One vector is turned by the same rotation once a step. Each row is the vector after some number of steps, and that number follows the row.
The counts run from 0 to 276.
2,167,-31,21,-82,-119,148,280,-40,250,-286,-74,93,29,264,105,-44,-73,-6,51,-124,155,-56,-57,-121,-169,-2,-223,30,14,390,-117,-27,-46,-144,-24,190,-1,35,-151,162,110,-98,31,37,-75,-246,135,-344,3,-45,141,-30,-26,-145,-127,-80,113,58,20,-97,-9,135,-46,108,-162,88,-52,-129,-65,-53,-146,-13,258,23,-54,35,14,221,182,317,-36,134,-3,128,48,13,-49,35	224
-149,8,-174,-11,-62,71,112,-230,35,-332,-145,2,-171,-166,-84,-33,-156,310,61,181,126,223,107,285,-227,250,5,144,68,-102,-76,-38,-318,162,-3,-198,-138,42,36,-2,-172,62,108,-2,102,-80,47,126,-24,-245,272,-226,157,127,84,12,105,47,-199,-25,142,-62,-63,-192,-86,-21,124,200,-12,-6,15,14,76,-36,-58,169,-127,-102,-106,-345,-140,-194,-113,-128,58,-49,151,52,73	140
80,57,39,180,75,-209,-161,186,-269,-201,-74,43,110,-82,128,-67,-24,34,-249,-201,-251,-83,-218,-90,-36,-168,68,-114,232,59,2,227,199,74,-101,94,94,-60,-123,-191,5,-78,165,168,-45,-206,92,-3,61,-13,-38,-31,-284,-36,35,187,-184,-100,-63,242,105,-91,-129,-167,-207,156,-117,184,5,11,-226,279,4,25,97,32,29,-205,213,4,44,77,110,-47,-338,-66,79,185,-109	171
-12,-105,165,3,98,10,-27,-252,117,85,-441,2,221,184,27,-84,-77,-1,122,27,34,-105,67,-58,65,26,-103,124,10,-51,-232,81,122,-131,85,-116,-66,122,4,182,-17,-232,-107,-34,-53,-40,-80,74,-69,95,130,31,-208,-225,-99,31,-10,-199,136,174,67,35,116,394,-53,8,137,20,49,18,172,-50,71,3,52,-283,128,82,-43,17,-190,-34,-152,-53,82,165,-317,0,-185	129
184,-81,-14,-353,59,253,-125,44,-110,213,403,88,-318,-204,11,-113,-18,-14,53,-67,-119,-24,-90,198,118,54,-79,0,-216,27,204,-50,-126,60,-13,79,101,-110,107,-50,71,116,-115,-141,24,279,50,-239,258,145,-318,-3,-59,17,-31,-16,-19,130,-52,-177,-195,-83,91,-161,-139,-144,-190,-10,-145,-18,-94,-3,-128,-76,-133,267,-91,135,-293,5,30,84,94,9,-31,15,324,24,148	66
114,55,73,-157,220,67,-104,173,-236,-119,-97,2,-115,-5,0,-18,-71,-4,117,-197,-166,42,79,-92,-58,68,-44,119,6,24,121,186,-96,7,-202,257,112,163,-57,-76,107,73,18,16,-159,-122,2,227,-137,106,-108,67,-236,8,-214,-53,103,17,-208,-71,-66,157,84,-318,73,-99,156,321,-38,-30,-36,94,-192,170,40,13,-104,-137,144,206,290,-151,139,237,189,-180,159,4,16	241
-210,-150,41,21,-58,-18,-15,266,-123,135,157,-40,-122,277,-118,280,240,-174,-122,107,158,-33,246,-177,93,44,-143,-53,-274,64,363,-90,5,-289,125,25,13,138,-72,73,128,78,-49,105,-135,-66,127,29,84,-42,37,-17,292,-23,4,-48,112,232,-167,-4,-28,279,-128,-51,100,100,56,40,-67,121,-66,108,-32,-8,83,74,119,109,115,317,29,-168,-85,235,218,-7,-42,-213,102	98
37,-127,-285,-42,18,-278,-213,91,-231,81,15,32,64,-44,258,199,-64,-205,-37,-116,159,-165,-202,225,-190,-113,-91,-76,-61,230,109,287,260,-37,-163,-85,-216,-72,-53,24,40,-156,157,-34,-82,28,142,-151,119,178,-71,81,126,-68,-120,-42,-146,23,-249,180,116,-7,-62,102,-251,-32,-232,47,-204,68,-117,-64,-36,88,148,13,135,-202,47,278,-28,194,-16,81,-55,-105,0,-60,27	195
102,65,39,-11,-90,98,130,-84,224,231,258,0,-131,-153,-10,-134,119,-12,-33,21,157,-168,-134,18,48,-78,22,-43,78,-85,-288,15,-43,137,39,-19,46,-61,251,95,-107,-130,-159,-223,60,-54,-9,-226,161,175,-164,38,132,-13,175,-91,-107,-153,332,-126,-170,22,132,88,-72,-13,-96,-305,138,-71,39,164,46,-163,-152,-44,95,215,102,-227,133,129,-198,-166,-225,-16,13,223,-105	182
-9,-91,41,-200,-64,335,-87,-22,-218,-150,-31,-81,-148,-176,50,-174,-65,-88,231,-202,34,71,68,180,129,198,156,142,-163,37,-87,92,-292,371,47,186,192,15,44,61,57,225,-89,-2,-14,-103,-12,103,-273,136,14,122,-138,-84,-184,60,161,-93,76,-246,-6,-32,44,-178,261,-225,161,-82,51,74,208,-132,-125,30,-263,-145,-163,81,-15,72,36,-53,41,-21,71,48,11,51,193	111
-102,-210,43,20,96,-118,-357,13,-269,-175,-68,111,60,-50,122,65,70,-74,-191,-29,-138,-132,-2,119,49,-142,88,11,107,11,-75,107,169,216,36,61,-58,-107,-85,36,12,10,106,103,-87,-112,187,-12,101,-45,-87,-172,-179,129,18,129,-41,-98,-160,210,-22,-98,-123,19,-295,50,-161,303,-158,282,-115,226,56,-60,52,126,-3,-139,68,256,-110,262,85,-39,-269,27,189,152,149	172
126,-102,19,-182,48,193,-202,167,-115,-26,298,-114,-249,25,-164,114,168,-245,106,-108,86,-212,152,-176,265,178,-25,31,-234,110,163,-67,28,-223,-37,163,120,143,-13,8,102,125,-46,27,-62,251,194,-75,156,-25,-172,-12,70,-64,5,41,261,161,-162,-191,86,125,-226,-107,410,91,4,-191,-68,56,-30,-135,-20,-74,103,45,28,194,-129,232,36,-141,46,351,74,-153,38,-254,-35	213
201,22,-34,96,146,-82,-169,-135,-206,-217,34,-135,-57,-362,193,-100,-5,171,23,-82,-253,-96,37,230,8,81,9,-10,99,-73,-144,89,-64,372,-156,9,-10,-27,63,-11,-121,73,119,11,-28,24,103,62,-24,-204,-33,-128,-184,65,-91,6,-46,-63,-241,-17,-98,-98,-105,-176,-297,-90,-19,246,-49,49,40,94,-95,66,-97,131,-223,-214,-11,-119,2,178,165,-195,-166,-149,347,225,12	41
-149,80,-118,62,-130,-307,-72,117,110,127,42,124,153,133,158,143,-81,209,-259,122,-6,80,-50,63,-178,-156,-97,-161,328,-181,233,53,211,116,-90,-185,23,-162,-74,-106,-116,-162,188,128,160,-24,-52,8,-49,-64,9,-242,81,-12,-47,107,-342,1,-98,247,67,-82,-148,51,-333,45,-165,229,-60,-91,-358,184,134,96,-98,84,-36,-101,10,42,80,88,-184,-171,-126,125,188,21,-35	48
101,134,-17,85,212,-107,92,-319,297,-103,-202,-11,8,64,-200,-43,-66,276,315,84,154,-134,110,-58,-47,122,-172,349,154,-125,-330,62,79,-212,-5,-52,-253,175,108,22,-45,-298,104,-152,-63,144,-75,206,94,-67,132,14,-21,-20,32,-239,86,49,-24,83,26,72,-30,150,-14,126,51,-79,75,-115,236,-28,62,-27,81,-125,60,-51,-156,-317,-89,-90,21,-42,72,-125,-224,-137,-286	260
-143,-43,22,-277,-226,59,81,82,214,313,107,-6,112,314,-33,73,79,-88,47,123,246,-24,104,-57,-71,-85,-142,3,-56,-204,61,-90,117,-89,238,-135,13,38,-58,25,8,-101,-39,-13,-33,62,-200,163,-232,212,83,9,181,-177,-85,103,-22,55,42,84,45,134,146,148,156,-237,67,-222,-26,86,88,-10,39,55,-78,-250,42,203,31,265,127,-1,-283,137,129,283,-235,-222,29	228
-6,-62,17,309,-45,-125,-135,83,-347,-210,74,-49,-163,-252,37,88,31,-80,-97,-289,-60,-48,50,24,6,39,128,-56,123,275,46,-56,33,108,-156,-18,57,-86,27,95,265,26,74,109,85,-90,240,-273,90,-101,-65,-36,-82,120,121,35,12,62,55,-139,33,-192,-470,-113,-22,184,-156,148,-92,123,57,-58,50,-120,172,204,23,-97,80,-55,-230,60,164,-27,-344,-193,184,91,13	193
35,-280,166,37,14,27,-191,183,-240,245,201,49,-190,-24,145,5,93,-221,-157,-33,-158,-216,40,35,225,68,-3,-84,-273,261,267,-43,24,-260,-33,79,-30,22,36,61,101,168,-224,-17,-81,88,221,-249,253,63,-298,68,-153,92,-73,-89,24,7,27,-146,-303,31,36,-79,-63,17,-58,-34,-252,186,33,62,-150,-36,85,264,169,58,91,257,3,132,76,105,-70,-107,165,-42,207	197
-12,91,8,226,-105,168,381,-86,333,8,-290,-10,100,212,-56,-198,13,116,-88,-31,-32,-109,79,-239,-64,39,-30,-44,-120,-12,26,-102,-129,-146,347,163,20,69,-61,23,27,-73,-187,-48,-107,-95,-129,-46,-97,-52,82,144,45,-148,-6,110,-71,-225,379,20,116,167,143,21,283,-13,100,-249,160,-147,-62,77,23,-8,-101,-216,55,126,167,-133,50,-318,-110,27,167,187,-124,183,0	252
10,123,-152,42,-210,-45,39,437,-269,-161,81,-146,-118,-121,105,96,52,-70,-205,-139,-83,118,-17,26,45,63,209,-145,-24,68,378,-105,-131,85,-126,141,209,-34,2,-70,265,220,23,112,44,-99,91,-20,-239,-64,-160,-58,36,107,15,222,52,167,-7,-103,68,-106,-210,-380,241,16,128,22,-75,49,-122,-1,-27,31,-57,2,-49,-50,155,109,106,-189,146,83,-106,-125,215,-44,173	94
-129,-34,-53,107,-78,-162,-118,223,-143,334,55,26,73,-267,301,257,72,-218,-202,337,-108,223,-63,212,52,-162,51,-192,-170,94,260,-158,-58,130,-180,-205,92,-122,90,-8,18,176,-147,93,181,8,13,30,-214,-95,3,7,113,109,-93,-72,90,124,-105,-60,-208,-83,19,268,-93,-81,-122,-22,-242,44,5,-202,133,34,106,238,-5,-52,-89,152,-10,136,112,-131,-5,88,143,-262,135	201
-41,-40,196,257,-195,-126,58,229,-262,-150,63,-30,76,-87,-75,222,274,-265,-311,-101,40,-7,-49,-115,47,-168,227,-55,-177,225,27,-83,-48,-76,-142,-15,149,-8,95,-47,118,184,-284,210,110,-214,98,-111,-16,-113,87,76,79,5,278,102,232,-7,144,-118,-65,48,-184,161,246,251,1,14,3,75,40,-13,199,-4,196,116,-55,-75,120,132,52,47,169,-93,-211,-63,42,-133,87	78
143,156,-145,-271,207,8,20,165,-60,-33,-383,39,-35,-125,-20,34,-206,53,155,-114,-42,75,-95,10,-151,27,-114,46,2,179,155,127,-35,-177,-256,112,-38,139,-114,-172,57,-106,27,-50,-89,41,-166,192,-128,54,46,208,-103,-25,-246,-223,-18,216,-106,-33,123,36,47,-194,0,-84,47,114,-184,-196,-57,-192,-182,269,195,-17,-121,-178,-53,4,233,-276,192,100,282,-271,-38,7,-67	240
-168,66,119,86,-67,107,79,-232,112,-476,-173,46,83,-62,-178,6,-60,211,124,31,128,206,15,59,18,15,231,199,21,-60,-309,-96,-135,173,74,-148,-96,-16,76,163,9,50,-107,83,128,-55,-30,180,-188,-175,418,-58,52,44,172,121,239,-54,39,88,153,-28,-17,103,134,164,139,103,191,22,61,-226,203,-40,30,-154,-111,-50,-224,-310,-257,-117,93,-113,-51,67,-57,-116,-133	9
104,84,-30,-30,226,77,-59,-264,-81,-233,-230,74,-69,-262,-6,-268,-385,273,155,-272,-32,-13,-67,97,-229,137,-38,153,218,59,-314,201,-98,165,-61,172,-98,-74,45,10,61,-135,102,-74,-98,-53,-95,65,71,208,37,71,-253,36,-40,-85,-123,-155,-3,17,111,-17,140,-197,-183,-76,-19,170,-25,40,112,53,-130,108,23,7,-55,-60,61,-203,-3,-28,-22,-68,11,-153,175,275,-123	264
-261,-123,82,-227,-69,387,236,-113,218,-28,-82,238,-75,170,-40,52,-64,-52,34,227,238,131,155,91,-164,-54,-11,141,-279,-101,33,-157,-171,14,244,-122,-110,8,30,-44,-193,76,-126,-34,105,-26,-19,140,46,102,250,94,142,62,-1,-55,70,-160,-1,144,30,176,205,144,-4,-72,37,-57,10,112,-28,-61,-6,-15,-23,9,12,234,-98,-7,-8,-114,-165,19,338,199,-33,-90,76	5
74,-57,-137,-287,-125,45,-117,-27,-60,-110,155,-12,20,-3,-113,72,-188,-205,186,-162,477,-35,-161,64,-249,95,-75,23,5,-27,-167,128,140,123,-76,-82,-84,-132,49,9,116,-74,227,-100,-36,29,-49,-105,-100,304,82,-42,170,-156,128,34,-92,138,-106,-120,352,91,-89,45,18,-91,-89,-194,26,52,-6,-115,44,74,27,-262,-51,52,-90,161,-80,90,-133,216,102,-13,-260,-8,-153	211
-217,159,-27,-14,-133,-117,181,44,-105,-143,-286,-69,191,101,76,9,31,-45,89,68,121,156,71,-44,-259,-59,139,17,48,-244,-71,116,10,224,43,-225,94,-8,-101,19,-37,126,44,48,-94,-395,-195,309,-404,-47,201,-17,38,-42,-88,116,-30,-263,-33,-15,55,94,145,-4,-38,-152,47,212,57,36,41,187,-28,137,-189,-140,-60,-36,468,91,239,-116,-73,-131,105,209,16,-23,29	3
92,159,34,243,103,-57,29,-62,61,-145,-109,50,254,-119,124,-69,201,-76,-76,0,-297,53,-136,-42,135,-149,216,38,129,-206,-231,64,48,309,23,-37,116,-52,-12,-144,-262,16,-14,83,-73,-176,15,138,-239,-437,115,-126,-345,-20,-100,109,-78,-212,3,54,-98,22,61,48,-49,-27,63,26,59,-3,-1,205,23,136,-149,-163,-25,-215,132,-98,45,15,105,-202,-292,44,71,181,50	155
-80,49,131,127,-83,181,-11,231,-20,-65,-373,53,-32,-4,181,-47,82,183,-151,6,-304,221,189,22,217,57,51,-82,29,21,453,-297,-277,-89,33,0,214,179,-71,-91,145,158,-270,142,93,-28,-65,22,-211,-90,-16,10,-167,126,-193,56,182,76,79,155,-220,-230,94,-106,158,-145,134,201,-71,-31,-10,-143,-7,-8,-1,88,26,43,20,-90,-31,-192,132,-107,95,175,241,-48,95	246
-95,37,113,-11,108,-168,-132,-69,44,-30,261,5,-113,230,-99,-149,42,235,20,-89,-58,-221,282,-291,38,53,-209,52,244,-253,-86,18,213,-72,-32,-41,-90,-55,-26,4,-29,-209,351,-36,-43,157,166,41,301,169,-9,-273,37,-47,15,87,-74,6,-91,206,148,25,-195,-154,-125,61,-126,209,67,131,-145,298,63,-80,28,31,26,13,57,-8,-1,18,-190,132,-173,-47,35,49,-118	167
-37,98,-128,-167,110,186,187,-113,125,-84,-134,225,206,80,-263,46,-108,59,-42,103,222,233,-233,-30,-253,-162,-54,231,-197,110,-84,156,-45,-19,14,21,-123,64,-5,-141,-181,45,18,47,-99,-69,-169,211,-58,-149,184,90,73,-54,98,-29,-225,-85,-99,-2,226,327,182,11,-16,81,-15,-107,8,-156,-144,76,53,128,148,-229,-57,-14,-93,-196,93,-166,52,-21,282,5,-60,-18,84	256
113,109,-70,-414,226,182,-75,56,67,-230,-215,136,61,35,-272,-60,-96,19,101,16,81,18,-179,-117,-95,-69,-51,229,36,-76,-88,150,24,-9,-80,157,8,68,-162,-278,-122,-46,9,-10,-146,152,-146,275,-192,-72,207,130,-71,-204,-23,125,-133,40,-272,63,279,248,132,23,29,-83,45,25,95,-110,-283,18,9,181,100,-152,-170,-101,-267,60,133,-82,158,177,283,-24,-153,-137,-74	11
-396,-95,91,-244,-117,129,-23,-30,30,-34,-111,9,86,45,-95,136,55,-40,69,203,207,243,202,13,-121,-42,34,160,-162,-147,-182,34,-44,239,227,-156,-52,57,-5,62,-141,173,-36,-77,-28,-209,-1,334,-258,-95,263,-78,75,28,-30,34,118,-173,-132,98,-95,133,176,133,-158,-196,123,185,16,292,-58,84,11,80,-115,12,-82,50,118,129,115,-20,-175,-73,158,245,45,-187,247	4
151,16,-81,-64,59,-203,-134,125,102,101,200,1,-86,152,-127,134,46,2,-170,-218,31,-205,-111,-246,114,-38,-185,-181,62,124,157,73,262,-324,-97,138,46,-69,-72,-63,141,-205,68,-60,-72,334,101,-142,347,22,-166,-30,17,-181,-21,53,-132,318,32,61,125,-57,-211,-49,66,140,-143,-208,-33,-146,-220,-19,-9,5,210,57,117,-55,-158,24,32,-21,77,229,-13,-175,-63,-57,-227	191
